In the data rows, the value 128 means zero.
Here are some rows, each followed by its group. Groups can overlap.
126 112 152 113 126 147 110 114 87 107 95 105 119 91 107 103 93 107 92 92 121 94 87 121 100 108 93 108 113 102 129 116 99 118 104 108 102 95 96 161 120 118 112 118 142 124 105 192 d
129 173 155 145 193 145 152 195 165 163 135 120 145 118 163 183 133 187 108 186 188 155 179 131 156 140 161 175 108 118 126 152 105 153 119 138 166 108 120 159 163 115 177 178 196 127 153 143 e
81 163 101 180 144 107 89 137 183 147 122 126 85 88 128 135 109 163 92 196 126 142 112 94 129 159 114 197 101 153 94 193 89 89 175 108 89 108 88 95 160 81 169 155 134 108 100 114 e
89 197 168 89 101 102 165 85 193 165 95 97 191 152 168 98 111 107 158 159 161 97 173 118 129 188 161 175 103 171 142 193 137 171 193 111 182 141 187 103 120 190 190 186 163 143 166 127 f
174 123 128 143 149 113 99 124 105 128 135 147 176 144 150 178 197 134 166 183 193 121 140 137 135 116 124 106 139 121 161 108 105 137 119 154 131 98 104 113 157 123 115 163 129 159 140 194 d
142 197 200 185 167 91 123 132 154 171 167 176 194 192 187 100 200 195 180 162 99 166 191 134 111 172 176 181 194 187 198 162 147 195 173 159 150 159 190 183 128 198 128 176 198 185 161 200 f
182 112 91 105 113 102 112 85 128 96 122 107 116 123 136 108 109 94 105 97 115 110 92 118 103 92 116 130 161 190 108 103 147 176 101 156 91 98 104 111 147 94 117 97 129 169 118 114 g
91 165 99 169 149 193 112 179 136 165 89 126 93 107 144 178 117 136 97 116 163 105 181 105 132 116 93 119 101 166 105 129 99 110 104 103 97 90 78 103 189 97 110 173 86 92 110 103 e
91 125 96 100 90 105 99 85 92 104 98 99 98 107 102 114 98 102 110 105 107 113 100 94 97 87 95 138 108 174 97 106 198 108 88 114 97 113 120 121 109 99 125 110 161 132 113 87 g
102 125 139 153 142 110 105 111 105 101 108 152 173 179 113 103 119 118 116 124 137 94 112 121 164 100 119 100 139 92 121 106 150 147 111 138 102 98 99 153 144 139 97 142 110 129 100 103 d
126 120 139 113 126 107 112 140 126 88 106 133 124 120 126 114 114 126 145 108 188 115 97 145 116 92 93 108 101 113 126 134 134 108 111 162 137 146 174 121 131 142 115 123 94 145 126 103 h
97 83 91 95 108 113 120 127 102 109 111 118 100 142 123 98 95 115 121 100 174 91 115 110 140 122 85 103 83 113 89 103 102 153 122 143 89 87 99 103 104 134 102 102 107 140 86 90 i
121 112 117 124 170 121 154 77 147 104 130 107 142 96 118 132 154 123 113 140 147 163 118 113 111 135 137 100 129 131 137 152 105 100 96 95 142 144 120 111 114 121 97 84 113 116 180 117 j
129 109 131 199 134 171 79 90 95 144 108 178 113 136 118 111 133 102 110 140 110 102 112 102 113 82 82 117 189 105 164 114 131 147 104 175 86 95 99 105 197 110 99 110 158 148 121 192 d
91 189 104 177 175 142 92 161 175 187 95 128 106 93 128 159 106 110 94 119 121 182 161 113 137 186 103 130 83 118 121 191 89 84 183 89 158 121 80 113 192 102 187 173 139 100 118 106 e
107 157 181 132 124 97 110 109 121 115 114 157 132 123 136 111 151 99 118 148 147 91 107 158 164 122 119 162 194 84 132 124 123 150 116 138 99 100 114 140 125 121 115 131 126 153 116 130 d
150 155 173 153 159 190 183 145 175 187 199 141 176 198 181 135 135 187 132 143 115 190 153 155 151 151 182 167 129 113 177 139 174 189 183 148 193 133 153 196 160 166 195 168 153 167 185 178 k
121 109 91 89 95 193 165 122 100 197 167 112 95 112 139 199 101 110 124 89 193 97 194 115 113 119 163 106 177 97 86 98 97 121 145 138 113 118 117 119 112 123 128 110 129 111 116 93 i
118 187 181 156 139 105 165 103 196 160 146 152 168 171 181 138 157 187 118 159 97 147 146 147 159 148 169 114 129 185 185 196 121 182 183 151 129 174 177 151 165 174 182 152 142 167 164 181 f
113 88 120 132 101 187 97 96 95 109 92 97 90 104 113 138 103 86 102 103 105 97 140 123 108 90 106 108 144 113 110 90 91 89 93 122 113 103 99 97 96 83 89 110 118 113 113 103 d
131 99 115 89 98 134 152 132 95 165 172 136 93 176 150 140 101 184 161 113 190 107 173 166 151 159 176 154 91 134 78 93 121 150 188 108 97 133 140 116 96 137 184 197 155 137 108 101 i
107 123 176 127 116 91 118 103 152 109 108 94 160 150 166 111 138 131 126 135 118 110 100 155 143 132 119 122 167 121 150 137 115 168 147 103 153 187 177 124 117 147 130 160 89 148 158 133 f
142 187 176 116 188 150 94 184 100 93 103 186 194 176 110 100 143 89 145 159 110 83 184 193 111 103 121 95 106 174 153 90 155 176 96 180 97 108 96 113 189 193 104 192 171 151 100 160 d
94 91 101 89 103 107 110 93 162 139 127 97 95 184 89 98 106 92 89 148 97 113 95 97 95 103 108 90 106 124 113 160 145 102 101 106 156 100 164 97 88 115 94 89 97 97 89 101 j
89 168 101 132 103 97 102 114 87 83 116 105 87 85 91 130 141 134 89 108 94 158 105 113 137 92 98 197 101 116 102 90 110 94 127 106 105 156 109 108 101 99 112 107 198 100 113 143 e
110 117 123 92 93 99 112 103 108 96 108 105 113 139 94 103 109 118 97 119 83 107 115 118 113 100 114 117 98 94 129 111 121 110 111 116 123 92 99 116 120 91 94 97 102 116 91 98 g
107 131 155 116 93 110 131 101 136 115 119 115 191 160 110 103 130 115 142 137 147 107 118 97 153 180 140 122 106 92 142 188 134 147 134 114 185 126 179 127 128 163 97 176 99 153 164 95 f
94 189 157 145 121 107 123 122 136 115 106 168 129 134 147 116 176 150 134 178 129 110 112 115 164 116 137 114 123 182 108 134 113 155 122 130 113 110 120 132 133 137 110 115 145 116 126 178 d
105 192 200 108 98 89 112 96 136 157 84 91 184 155 142 98 125 102 174 124 139 89 176 182 199 114 142 173 156 158 196 129 153 182 132 84 121 115 148 132 104 198 120 181 150 113 150 178 f
118 165 117 161 136 105 118 182 126 107 106 181 111 96 158 116 200 163 105 199 198 185 120 99 191 146 119 130 156 129 97 180 107 92 145 92 123 167 101 119 171 121 130 152 115 113 193 122 e
121 173 149 119 126 113 141 122 141 197 146 141 124 112 139 114 149 139 105 135 177 123 194 147 185 122 127 143 113 150 108 116 110 118 132 148 139 126 117 127 157 121 153 186 158 100 140 157 d
155 101 112 89 88 83 167 132 105 85 140 144 85 101 181 124 93 147 161 87 115 99 97 126 135 106 161 106 118 129 108 96 169 123 96 81 83 123 151 116 109 97 104 102 131 143 94 90 i
91 139 101 143 131 105 94 122 162 115 95 160 90 96 168 130 119 165 94 111 126 166 118 83 124 119 124 151 91 137 94 160 105 100 155 114 129 185 93 92 139 75 117 128 174 105 142 186 e
126 131 104 167 152 113 118 122 193 147 194 118 129 126 121 124 117 171 124 137 118 166 118 115 105 135 148 170 80 177 121 173 134 118 157 175 139 133 146 145 168 158 159 136 187 108 140 119 l
123 107 133 92 106 129 76 93 89 109 114 97 100 88 113 111 114 102 97 97 83 81 74 97 103 92 95 95 101 86 116 93 110 118 104 119 94 100 93 127 90 115 92 107 99 113 100 103 h
99 128 120 76 83 81 115 101 108 99 106 94 93 96 91 100 114 102 121 108 174 83 107 110 127 196 132 119 98 124 126 132 91 110 101 103 134 113 83 84 93 86 107 113 102 116 140 111 f
110 109 117 127 98 121 118 116 134 123 148 118 116 147 121 108 119 129 113 154 99 153 115 115 124 122 127 106 189 131 134 126 105 108 122 122 156 195 146 100 125 121 102 92 105 113 129 117 j
94 195 147 193 190 126 154 189 183 144 116 191 111 118 195 183 168 195 121 154 147 177 102 107 185 159 93 165 161 171 108 173 97 121 186 114 174 167 101 111 192 142 174 123 174 95 180 184 e
198 168 171 164 147 123 193 145 186 195 156 170 163 182 195 194 146 189 180 116 177 163 107 172 175 175 197 111 187 147 164 160 107 189 175 167 161 167 161 186 187 158 169 163 129 137 169 114 i
107 85 107 113 121 89 86 75 110 96 95 126 95 101 91 98 103 97 97 116 99 126 85 99 81 95 114 125 174 105 105 132 105 94 101 81 97 108 104 111 112 102 120 94 171 87 94 197 e
102 123 197 95 101 102 92 124 105 83 84 120 116 115 86 90 173 110 126 151 153 99 90 180 199 87 98 125 149 78 89 96 150 102 98 95 89 95 83 81 98 91 117 97 86 188 105 119 d
147 96 120 97 180 134 149 124 95 109 92 86 194 192 136 114 160 89 164 132 155 171 120 126 92 92 127 98 151 81 182 78 163 126 134 103 172 98 83 140 90 110 128 123 123 103 188 103 k
131 157 139 172 195 193 99 195 100 131 84 144 155 139 99 92 125 110 177 132 131 89 173 190 153 114 108 100 103 121 116 106 118 158 111 159 107 95 104 167 179 198 107 149 158 129 126 146 d
99 91 96 113 88 110 133 106 100 131 127 115 103 99 121 196 98 126 100 108 193 118 125 118 127 199 145 92 167 190 102 124 89 118 119 108 86 162 125 103 112 121 112 115 102 92 108 93 i
115 128 85 172 116 190 125 106 160 157 194 133 145 174 110 124 114 142 108 145 99 166 110 129 105 130 121 186 101 110 102 162 131 108 150 180 172 113 151 129 176 150 182 123 196 116 132 109 l
102 168 107 143 134 129 94 161 144 157 103 97 82 77 83 146 103 105 84 113 142 137 186 89 92 178 101 122 98 177 100 132 107 89 170 81 126 80 91 76 147 89 166 171 134 108 97 109 e
185 157 147 159 157 169 159 127 165 117 156 131 129 163 152 111 125 150 129 111 113 158 140 134 151 164 182 119 192 182 177 168 113 153 163 151 169 138 120 151 141 113 130 102 126 132 172 170 j
153 192 160 185 195 190 112 166 108 149 146 181 194 182 128 156 141 126 156 194 163 131 168 155 151 92 132 154 98 150 145 101 180 163 111 183 115 108 112 178 195 177 102 118 134 132 121 133 d
102 85 83 81 126 99 99 85 157 133 162 97 145 182 107 132 98 126 169 127 137 126 140 99 87 180 114 108 88 81 110 142 137 110 116 108 123 100 177 103 114 99 128 86 91 100 113 106 j
86 85 83 92 193 166 99 96 89 85 92 89 113 120 89 100 192 110 121 113 91 107 90 107 111 124 111 100 159 94 126 121 89 102 93 106 121 123 120 108 74 107 81 86 83 100 140 106 h
198 112 200 183 188 110 110 195 92 88 92 115 126 126 110 100 200 123 199 103 113 158 92 198 156 108 93 183 134 97 174 142 123 92 80 167 113 159 130 196 106 193 94 110 121 196 108 90 h
179 83 136 172 172 126 110 129 102 104 111 168 178 142 97 92 130 94 145 175 121 113 74 129 143 124 101 106 169 102 142 119 196 92 88 154 118 115 127 175 93 155 104 134 99 161 150 98 h
110 173 112 127 121 110 102 166 175 149 135 165 100 107 189 167 154 195 113 111 129 123 120 126 175 162 103 122 103 121 116 162 91 94 122 103 118 136 109 95 136 110 128 128 161 113 190 154 e
195 179 163 156 147 115 159 122 147 131 196 141 168 147 152 116 141 168 118 151 129 187 120 129 129 148 166 103 146 182 161 183 134 153 168 156 153 190 195 145 152 137 128 113 118 135 142 165 j
121 168 168 153 131 118 146 148 136 96 138 181 139 131 176 156 135 181 148 119 139 102 138 174 193 132 137 162 108 118 118 101 158 174 142 143 139 123 125 172 189 163 117 136 126 137 132 152 d
131 107 155 175 139 137 97 142 97 104 119 128 129 107 118 100 133 136 102 113 110 187 95 121 161 116 121 197 134 94 137 106 94 131 96 159 110 182 96 161 106 150 110 113 86 135 113 106 h
126 91 112 103 126 118 115 109 123 157 119 97 106 96 94 122 133 94 97 127 102 121 123 81 81 100 98 106 169 97 92 103 89 92 86 95 115 108 106 97 85 89 94 94 102 87 129 173 j
113 104 128 164 195 166 99 174 128 101 114 149 119 101 123 124 133 150 102 196 99 193 92 105 135 138 87 84 108 94 102 168 91 118 137 116 198 146 117 135 123 94 117 192 118 111 134 125 e
118 123 144 188 167 139 115 184 123 112 122 126 194 187 105 95 119 129 140 199 153 150 112 107 129 159 121 189 106 108 124 116 198 94 124 199 137 128 143 164 120 174 123 184 107 121 129 103 h
107 160 107 167 147 102 128 111 115 104 119 128 121 93 189 146 127 129 100 121 102 123 115 97 148 100 114 194 156 113 110 101 107 110 137 119 110 144 96 116 136 97 135 92 121 97 132 143 e
105 184 99 153 147 113 110 124 162 149 87 110 100 96 86 100 90 105 78 156 155 107 107 97 100 183 108 143 93 158 89 191 91 79 175 100 185 110 106 92 152 89 179 186 142 81 100 103 e
123 101 115 100 103 129 102 137 102 117 106 133 116 107 97 127 111 129 102 100 121 83 128 145 156 92 101 199 144 118 118 88 198 160 122 159 97 100 96 103 114 147 97 134 150 151 105 98 d
195 101 115 97 129 185 146 103 141 117 114 91 129 109 115 130 133 102 116 81 97 171 118 94 105 100 129 79 159 108 182 114 163 102 104 106 118 192 120 132 112 94 84 81 102 97 110 135 j
97 104 96 108 152 107 128 88 154 112 164 73 139 123 97 143 127 110 190 132 142 166 138 83 84 162 127 92 101 153 113 170 142 97 106 100 137 133 169 97 90 102 81 118 91 95 129 106 j
123 184 128 156 159 131 162 148 170 171 172 157 194 176 173 143 119 150 166 191 163 131 184 150 105 164 116 130 108 110 110 98 193 137 188 172 198 80 143 140 184 102 179 92 147 111 140 127 l
126 109 125 143 113 91 146 145 196 117 124 131 98 123 123 111 101 139 105 137 91 102 123 94 87 106 106 165 108 155 150 188 147 197 114 127 131 169 166 127 149 113 128 113 179 180 118 178 g
107 104 101 103 93 118 123 169 108 83 143 197 90 99 197 170 98 197 108 97 155 94 100 118 159 183 148 199 126 198 97 85 94 147 101 103 86 98 104 100 106 99 104 86 198 121 113 98 i
99 189 120 164 90 134 99 163 147 163 116 160 121 96 128 194 143 168 105 135 171 123 173 118 137 114 98 162 86 169 105 114 97 97 152 122 86 123 112 129 184 102 115 118 193 113 137 125 e
115 107 133 121 103 99 112 101 149 109 151 141 121 160 75 95 111 131 108 108 89 121 105 118 127 108 114 108 131 110 134 165 129 158 132 130 142 174 153 124 152 147 151 131 115 143 126 119 g
171 109 107 119 183 195 183 85 92 131 159 102 147 144 113 186 178 107 156 111 105 150 179 99 76 114 179 90 187 81 166 98 126 105 93 103 134 105 93 73 85 91 107 94 97 84 121 178 j
75 93 96 87 93 86 92 96 147 139 114 91 90 118 107 92 93 76 89 100 99 102 100 83 95 87 98 103 80 137 97 134 115 86 114 108 131 100 138 108 85 86 86 78 99 100 108 90 f
169 123 155 191 170 113 105 187 118 101 95 168 184 131 86 95 162 136 137 167 177 193 97 180 175 191 137 183 103 102 169 196 123 100 109 186 161 146 174 191 123 174 89 173 86 164 188 106 h
139 149 125 148 149 107 188 176 147 104 156 128 163 120 184 159 133 163 185 108 137 195 140 177 119 111 192 125 131 118 148 114 131 168 175 130 123 133 151 191 144 158 172 147 134 153 169 157 k
121 99 115 100 103 182 107 171 82 88 89 91 93 77 179 188 79 86 105 92 94 121 189 118 183 76 116 141 172 86 100 101 94 110 193 127 89 172 104 116 80 126 174 81 145 113 108 103 i
91 157 176 116 98 107 162 106 175 139 108 107 139 112 195 108 170 110 137 116 86 99 146 110 191 154 171 125 116 108 134 132 115 145 137 95 142 156 138 97 90 123 182 142 91 135 153 106 f
190 107 115 103 95 166 152 106 144 181 191 107 98 171 97 106 125 107 108 132 113 177 110 91 103 106 124 103 169 100 108 155 126 100 122 122 172 126 133 135 114 107 89 97 97 113 126 157 j
142 93 99 76 83 118 99 129 115 171 92 115 103 158 115 130 93 102 121 100 94 86 97 123 97 95 140 135 156 105 89 103 121 155 101 89 99 98 99 92 93 121 104 136 110 119 102 103 k
166 120 117 111 139 182 191 195 108 131 186 99 113 104 176 159 122 118 142 113 142 113 97 172 121 124 179 149 108 100 153 106 121 166 191 124 121 131 122 111 131 193 184 165 150 143 129 119 k
163 96 195 167 177 147 99 187 87 83 135 191 191 168 97 100 93 89 118 175 182 185 90 182 161 172 114 157 194 86 180 165 115 92 101 167 172 144 159 191 93 193 84 186 86 169 190 90 h
97 99 93 95 95 89 97 90 123 107 108 94 108 99 105 111 114 97 97 121 89 81 100 83 111 111 80 133 129 121 116 90 150 105 78 73 97 156 127 103 90 91 172 78 161 188 100 114 g
190 176 179 172 159 137 178 140 193 133 199 194 160 155 160 103 133 184 113 145 105 198 135 123 153 154 166 130 141 121 113 157 153 192 181 119 145 185 182 180 187 147 182 149 147 95 161 194 g
142 184 173 185 154 134 175 158 193 168 162 165 160 123 179 151 138 192 124 156 142 179 173 139 153 175 184 114 118 195 158 183 118 176 183 132 180 159 156 194 179 163 166 155 121 135 177 200 e
81 187 131 127 103 113 102 106 162 136 127 81 145 142 105 124 111 123 124 113 110 115 146 121 89 164 101 95 91 116 110 155 188 86 175 124 139 98 146 116 157 155 182 163 123 113 110 98 l
161 125 187 199 195 161 136 197 131 117 140 184 184 139 123 127 168 105 156 127 137 195 107 182 185 172 116 130 108 102 180 175 121 116 137 196 172 169 117 164 147 187 117 168 107 177 182 111 h
166 107 99 159 101 126 120 111 183 139 172 186 106 187 99 87 103 113 89 124 94 145 95 105 100 98 95 127 134 124 158 152 169 102 106 172 139 187 190 178 165 105 92 107 118 191 105 133 g
193 115 115 103 108 107 167 195 110 85 140 136 100 99 168 191 111 184 174 100 113 91 87 185 199 151 166 173 156 108 100 108 174 123 91 81 91 98 138 92 96 78 99 99 179 196 91 93 i
134 91 91 100 116 102 178 140 126 123 162 160 98 131 184 130 130 129 108 79 118 110 135 145 153 146 179 189 91 118 108 106 107 131 163 170 105 195 148 113 104 123 174 144 131 132 100 95 i
97 109 125 105 108 110 84 116 89 88 98 155 116 85 97 114 98 99 89 113 123 105 90 107 127 84 101 92 167 134 94 93 86 102 111 111 102 98 93 105 98 99 86 105 129 100 75 93 d
190 189 192 185 167 198 105 101 95 173 124 194 184 150 118 164 154 121 134 183 147 83 138 123 172 108 93 119 156 182 198 88 126 197 88 199 126 108 104 196 195 185 94 178 171 193 97 192 d
137 115 189 113 93 105 99 127 92 91 95 168 98 88 94 92 109 89 113 121 137 107 97 150 199 122 95 146 106 92 81 98 115 76 83 87 89 98 120 105 104 94 92 94 86 151 126 90 h
Which 5 groups are nearest to each row below, nearest first, going by the distance to the centre of the group?
169 88 83 81 90 113 120 129 100 93 114 123 82 101 131 183 103 110 97 97 113 94 105 139 159 95 121 108 149 108 102 83 131 142 101 108 99 131 117 95 88 115 99 121 129 148 100 98 >> i g d j h
134 101 144 113 147 110 193 142 97 141 148 112 178 171 197 135 184 115 180 124 131 118 163 174 103 106 189 114 167 105 196 106 137 182 193 111 153 103 109 164 112 193 179 168 137 199 180 173 >> k f d i j
147 128 155 145 134 118 188 153 102 189 183 173 171 184 192 127 135 195 121 100 113 123 156 169 172 164 187 111 164 198 116 132 193 187 186 156 99 187 192 140 120 73 179 155 129 159 142 122 >> k i f l g
Which 4 groups are nearest to each row below, nearest first, going by the average distance to the group's rows?
195 109 179 100 195 198 170 142 100 139 122 94 165 131 171 170 184 78 161 124 121 118 184 169 89 100 132 111 177 76 196 83 145 168 129 98 142 95 75 172 88 155 89 163 118 153 118 197 >> k d j h
97 101 80 84 111 155 115 101 126 181 111 97 129 96 102 95 98 123 100 196 115 97 100 99 127 135 106 95 164 198 124 98 91 94 101 106 99 95 104 108 101 97 104 102 94 105 132 197 >> j g d e
Which 4 groups are nearest to each row below, nearest first, going by the distance to the centre of the group?
97 168 104 113 116 102 102 169 165 109 140 162 106 101 107 167 194 181 102 164 150 110 115 94 100 164 106 90 151 121 102 152 91 89 140 119 121 136 93 113 136 107 115 107 134 103 172 192 >> e j d g
105 101 107 97 116 113 128 114 162 104 164 110 132 93 113 188 135 118 166 108 118 174 123 105 105 151 137 100 73 121 108 134 193 110 106 124 121 108 135 119 98 97 107 102 94 92 105 114 >> j g i l
155 131 136 121 170 150 159 116 173 152 159 160 168 160 158 156 170 158 129 89 150 131 173 134 105 132 95 111 169 153 169 96 121 158 142 143 147 133 151 113 165 118 153 128 110 132 164 173 >> k j f d
Which 4 groups are nearest to each row below, nearest first, going by the distance to the group's nearest row?
166 165 147 140 185 126 183 101 178 160 188 149 194 123 136 183 149 163 126 132 113 195 171 150 151 172 179 95 121 110 172 173 123 150 145 130 177 162 185 153 160 145 146 126 121 119 185 143 >> j e g f
195 139 157 156 147 198 120 187 108 107 122 197 152 144 128 108 141 126 153 145 158 110 87 185 188 127 132 138 146 94 153 124 155 126 114 196 105 110 127 170 136 187 104 181 97 199 110 103 >> h d k f
129 88 99 167 98 118 97 101 136 112 148 160 77 184 75 92 93 86 100 188 97 139 82 91 92 92 85 143 116 134 190 191 94 147 88 167 198 169 185 183 163 94 151 86 110 175 86 125 >> g j h l
Which 5 groups are nearest to each row below, nearest first, going by the distance to the group's nearest row?
83 128 101 121 106 99 97 119 118 115 89 99 85 88 105 106 157 126 92 119 105 107 112 86 95 103 95 95 118 110 108 114 107 89 122 98 115 123 93 95 123 94 97 86 78 92 121 146 >> j g h f d
91 117 120 116 95 86 136 96 175 139 106 97 160 160 102 103 106 131 126 135 137 83 151 97 124 151 119 87 86 150 102 162 171 92 83 95 169 98 172 92 120 105 117 110 113 92 102 109 >> j l f g h
169 107 117 113 124 169 149 101 136 117 151 110 139 104 113 119 127 142 97 103 105 198 112 97 121 124 127 98 174 118 169 124 129 121 119 122 107 167 122 108 125 110 138 107 126 119 148 200 >> j g d e h
115 128 131 129 172 153 133 103 167 173 116 105 103 109 134 183 141 147 108 127 147 169 123 118 113 199 124 92 113 198 113 170 105 126 122 100 137 164 101 103 141 102 117 105 102 103 164 141 >> j i e d l
150 120 109 124 116 177 185 171 118 171 194 168 129 131 192 164 114 184 140 97 145 123 189 161 167 156 192 127 113 131 108 116 123 158 163 162 110 105 133 113 131 153 179 178 155 135 134 109 >> i k d e l
107 107 107 97 98 86 141 132 100 88 130 120 106 104 144 130 87 150 166 100 105 105 125 166 113 119 166 178 91 116 94 85 145 160 122 106 94 138 143 111 104 97 102 99 179 132 97 101 >> i d g e k
139 83 83 84 78 123 133 169 76 93 140 115 98 93 166 119 101 144 121 100 118 97 163 180 127 124 163 133 169 108 118 96 134 163 155 151 94 90 109 103 106 171 125 139 158 169 97 95 >> d i k g h
150 93 117 111 118 105 193 109 149 155 170 105 132 147 131 92 109 94 166 100 137 137 191 105 92 175 197 103 161 142 121 126 145 147 111 116 139 195 179 121 136 107 125 99 115 108 116 117 >> j g i f h
107 139 149 127 134 139 125 109 131 117 122 118 124 112 115 108 106 163 92 132 123 174 107 99 113 132 135 103 106 113 110 103 105 126 114 98 139 110 106 127 128 123 123 99 105 97 108 106 >> g j d h e
99 112 107 137 101 94 107 93 139 109 180 136 103 109 115 92 114 115 89 127 91 145 105 110 121 122 101 146 86 118 110 119 137 121 96 119 94 100 112 119 114 89 94 97 174 121 89 130 >> g e f h d
153 115 131 116 98 187 105 93 126 189 180 133 98 171 94 92 98 118 92 175 97 195 105 97 100 98 101 175 126 97 150 108 105 184 91 122 190 108 106 199 133 113 195 105 185 161 94 154 >> l j g d h
